In the rows, 128 means zero.
Each named move below is a turn or a mirror, shown by a few rows before and after it. Which moves, in which order, take the first row of each later pair to the second? The first pair is answered.
Q669:
[140 132  93 128 125 139 119 119 141] |-> [130 108 122 149 141  98 124 128 143]
[167 125  82  92 162 107 110 146 134] |-> [165 110  89  99 169 104 107 155 135]
[152 149  88  97 122 184 136 103 100] |-> [142  77 170 143 152  83 146 142 104]
Q920:
[152  81 129 136 180  62 141 155 151] |-> [111  94 179 166 143  82 157 166 161]
[123 163 183 154 163  51  99  84 116] |-> [ 86 180 204 165 130  94 116  93 100]
[166 105 143  75 131  96 120 146 114] |-> [152  97 166  92 125  87 114 153 132]
Q833:
[125 117 116 116 128 154 131 140 110] |-> [115 114 132 138 132 133 142 128  98]
[131  93 114 150 137 102 116 149 139] |-> [110 141 163 153 126 112 116 141 143]
[155  99 100 128 161  91 116 115 132] |-> [119 158 171 139 145  87 116 104 121]
[137 112  88 162 148 133 127 116 160] |-> [107 154 142 170 138 140 117 110 153]
Pairs:
Between the rows of a pair lie 2 to 4 moves.
[152  94  58 114 134 159 129 126 149] |-> [ 85 112 105 180 128 145 164  97 142]  Q669 then Q920 then Q669 then Q833
[130 101  58 139 134 166 122 131 133] |-> [101 146 177 161 106 147 113 161 153]  Q669 then Q920 then Q833
[190 101 145  98 169  74  90 154 133] |-> [122 175 178 116  85 201 116 159 121]  Q920 then Q920 then Q669
[ 99 139 204 159 128  95 134 150 124] |-> [116 148 189 126 101 152 107 187 145]  Q833 then Q833 then Q920 then Q833
[118 134 169 143 147  88 151 129  86] |-> [133 160 189 118 124 101 118 159 131]  Q833 then Q833 then Q920 then Q833
